In the rows, zero is written as 128.
Z: rows in 3 groups, each row roughly a mix of its group's directions:
Z (126 x 12):
[[121  96 105 145  89 143 142 169 138 134 182 126]
 [154 130 143  62 100 108 113 119 155 142 116 157]
 [132 149  95 156 104 125 111 125 140 186  86 133]
 [153 107 147 191 153 124 125 158 129 110 107  99]
 [151 105 153  83 144 122 150 133 125  97 183 136]
 [128  83 127 183  76 126 114 137 118 132 143 144]
 [ 81 145 105 169 156 170 129 152 133 144 149 120]
 [163 114 115 178 109 122 127 133 127 148  84 170]
 [171 108 129 154 104 113 102 182 144 136 102 117]
 [133 124 130 140 152 111 147 100  70  83 159 134]
 [ 95 178  94 143 124 127 118 114 129 181 110 138]
 [116 157 133  77 130 113 126 129 168 154  88 156]
 [ 86 111 117 170 154 116 125 167 141 143  87 142]
 [ 96 196 117 108 144 131 132  96 136 153 108 125]
 [122 112 119 193 121 117 131 140 154 154 108 172]
 [ 77 151 140 108 129 134 154  77 127 125 166 138]
 [145 119 131 101 144 127 133 140  79  79 122  81]
 [187 101 176 133 154 124 123 135 145 102 114 116]
 [ 92 168 119 142 134 128 114 110 141 176  81 140]
 [127 156 119  98 177 101 103 123  98 131  84 140]
 [135  95 105 177 107 109 118 141 121 137 157 177]
 [147 106  86 181 143 130 131 178 148 131 125 124]
 [135 113  91 159 164 116 121 144 115 125  66 114]
 [138 158 110  99  75 119  90 107 119 140  92 119]
 [140 141 112  98 134 162 133 161 112  91 172  95]
 [107 174 102 163 137 145 133 125 167 165 101 119]
 [147 147  94 147  85 118 109 148 146 171 158 152]
 [147 153 153  66 136 135 137  98 153 121 157 151]
 [157  77 114 150  71 128 115 143 143 105 120 132]
 [136 139 150  94 140 122 135 111 113 111  80  70]
 [137 123  90 141  55 123 125 111 120 143 154 113]
 [124 138 160  69 159 132 131  95 102  99 146 137]
 [ 94 141 183 108 158 144 136  94 124 112  99 108]
 [172  92 101 182 138 114 125 156 126 111 110 123]
 [163 125 168  92 108 104 128  84 145 133  98 146]
 [177  74 110 159 100 134 132 154 131 107 128 123]
 [144  89 167  94 167 135 161 105 138 109 144 145]
 [169  84 111 140 154 107 115 157 109 111  88 118]
 [173  87 145 173 103 124 146 145 142 139 133  97]
 [141 134 141  74 121 141 112 151 165 149  81 142]
 [116 130  97 134  72 145 131 134 158 167 162 146]
 [166  97 127 183 123 103 118 147 101 111 108 104]
 [108 161 148  92 156 125 130  90 129 149  78 142]
 [107 121  77 149 118 130 111 127 144 173  98 165]
 [127 143 143  83 138 115 137 111 109 101 113  64]
 [117 111 135 144 173 110 153 161 106  72 116 133]
 [179 100 132 119  88 113 102 166 152 118 112 141]
 [ 75 177 127 131 116 156 143 112 156 159 140 123]
 [121 136 142 133 165 142 122  98 105 134  64  95]
 [115 159 108 149 109 166 135 145 173 153 162 102]
 [141 132 134  50 140 142 110 147 110 113 105 113]
 [134 118 115 130 124 144 131 142 100  92 192  89]
 [115 126 186  71 106 147 127 117 142 143 139 112]
 [136 154 124 202 128 136 122 122 167 144 123 146]
 [115 110 138  87 112 124 145 111 139  99 187 159]
 [108 134 114 199 119 129 142 161 127 137 158 105]
 [125 101 137 180 117  81 134 107 140 141 116 170]
 [ 99 171 101 112 127 112 128  84 116 159 158 152]
 [108 152 161 119 125 131 168  69 133 147 155 114]
 [167 102 114 168 100 119 120 185 144 127 138 126]
 [124 109 131 159 168 140 165 154 121  99 178 127]
 [133 101  99 154 123 133 126 180 107  95 169 110]
 [133 150 156  67 125 123 137 104 114  93 166 123]
 [126 158 151 100 115 133 128  88 159 162  91  94]
 [ 93 107 144 171 138 122 108 138 148 161  78 118]
 [102 157 141  81 161 120 131  80  95 122 138 134]
 [118 140  94 178 120 128 133 106 107 145 176 160]
 [123 176 153  97 126 133 107 106 107  92  89 106]
 [118 179 128 117 119 109 132  63 101 124 109 127]
 [108 115  79 160 149 135 133 134 141 176 120 167]
 [118 125 130 197 117 152 139 153 163 143 128 100]
 [114 168 146  72 145 132 116  98 102  96 116 121]
 [152 116 174 134 154 115 122 106 108 100  80  99]
 [162 124 153  86 109 103 138 100 116  93 136  87]
 [ 72 159 108 159 131 146 148 110 110 104 161 125]
 [149 100 136 148 163 136 141 174 160 107 124 172]
 [132 104 175  80 153 128 135 104 109  85 128 133]
 [ 85 153  95 158 134 159 126 147 150 161 162 135]
 [125 119 132 154 188 150 171 129 107 105 155 115]
 [149  97 121 167 121 129 113 161 162 142  80 152]
 [122 116 145 183 130 118 137 126 158 151  69 132]
 [102 161 153  63 149 128 119 101 119 140 105 127]
 [126 113  99 192 109 147 128 165 143 137 157 119]
 [132 113 130 211 112 134 134 106 134 151 123 119]
 [131 157 172  68 133 130 133  90 130 129 113 105]
 [180  77 120 121 135 120 116 170 146 131 115 152]
 [ 89 162 133  76 166 133 126  99 121 128 113 151]
 [137 158 143  95 185 104 119 128  97 111 100 110]
 [ 81 169 126 148 146 136 143  95 141 171 114 144]
 [138 144 164  85 133 127 130 111 159 141  69 134]
 [162  75 117 148 138 104 121 156  93  92 130 132]
 [115 168 119 153 143 136 143  84 100 146  95  91]
 [ 89 156 131  79 129 134 110  89 101  94 121 124]
 [140  84 111 184 109 109 126 173 130 115 124 121]
 [173 126 127  98 112 127 109 153 101  71 132 109]
 [107 148  82 163 128 136 119 150 131 174  96 150]
 [117 109 161  92 125 152 112  98 164 144 109 173]
 [ 95 150 137  58 120 129 129 108 110 132 158 146]
 [116 134 142 184 123 160 153 144 170 125 163 113]
 [ 75 144 103 150  96 138 138 135 118 139 179 144]
 [130 129 166  84 152  95 140  89 106  98 107 127]
 [182 105 156  78 112 119 128 133 133  94 142 132]
 [122 105 126  74  85 114 115 111 121 102 171 135]
 [131  73 120 176 129  97 123 155  99 105 125 137]
 [110 170 171  83 163 138 136 110 136 127 116 104]
 [108 181 130 124 107 111  92 111 118 175 124 153]
 [179 116 154  89 120 132 150 134 147 105 172 112]
 [122 126 194 112 110 158 138  96 164 131 129 113]
 [147 121 160  92 160 101  98 115  95 106 117 164]
 [ 86 144 121 109 149 127 147  89 141 175 145 161]
 [127 116  96 197 103 135 122 153 144 159 129 133]
 [105 146 159 171  88 151 132 101 158 143 156 142]
 [183  96 150 138 112 126 119 154 148 140 104  86]
 [158  77 149 136 113 122 110 154 149 128 110 178]
 [157  70 121  74 120 121 118 140 117 128  99 123]
 [109 187 127 107 146 124 120  82 133 148  92 137]
 [142 136 155  63 170 129 133 110 106 103 135 125]
 [102 145 135  95 175 127 136 111  80  99 121 101]
 [166 149 181  97 107 113 130 111 125 128 127  85]
 [112 180 131  79 128 150 127  98 149 158 124 107]
 [ 83 130  90 114 156 132 130 111 134 162 136 178]
 [125 171 140 117 114 122  93 115 128 147  63 113]
 [129 108  95 190  85 142 138 132 153 140 142 137]
 [102 169 137  83 137 138 129  95 140 105 117 173]
 [ 68 156 120 180 123 144 142 113 117 112 140 111]
 [ 96 137  96 189 138 154 131 148 135 150 152 146]]
one row of each group, then the others: which group is each in?
[103 142 162  91 188 134 135  99 128 131 105 140]
E
[145 100 136  66 130  99 113 148 100  92 121 123]
J
[101 139 104  61 145 121 123 114 104 126 135 165]
F

[129 141 170  95 162 129 141  99 118 110  79 106]
J
[ 87 108 139 167 132 131 162 114 164 155 156 152]
E
[169 132 133  81 132 126 129 145 101  80 164 118]
E
[105 154 100  97 155 138 135 148  91  97 159  97]
J
[ 96 165 110  99 133 118 129 101 130 146 177 164]
J
[ 93 151 132 144 118 128 160  83 123 167 164 105]
E
[138 146 132 171 104 141 118  92 175 155 113 159]
F
[161  81 127 114 113 135 109 177 121  99 156 145]
J
[151 129 150  67 114 116 125 146 173 124 107 151]
J
[ 85 173 119 160  89 133 130 121 123 164 137 104]
F
[ 92 144 133 181 132 110 150 105 170 151 138 149]
J
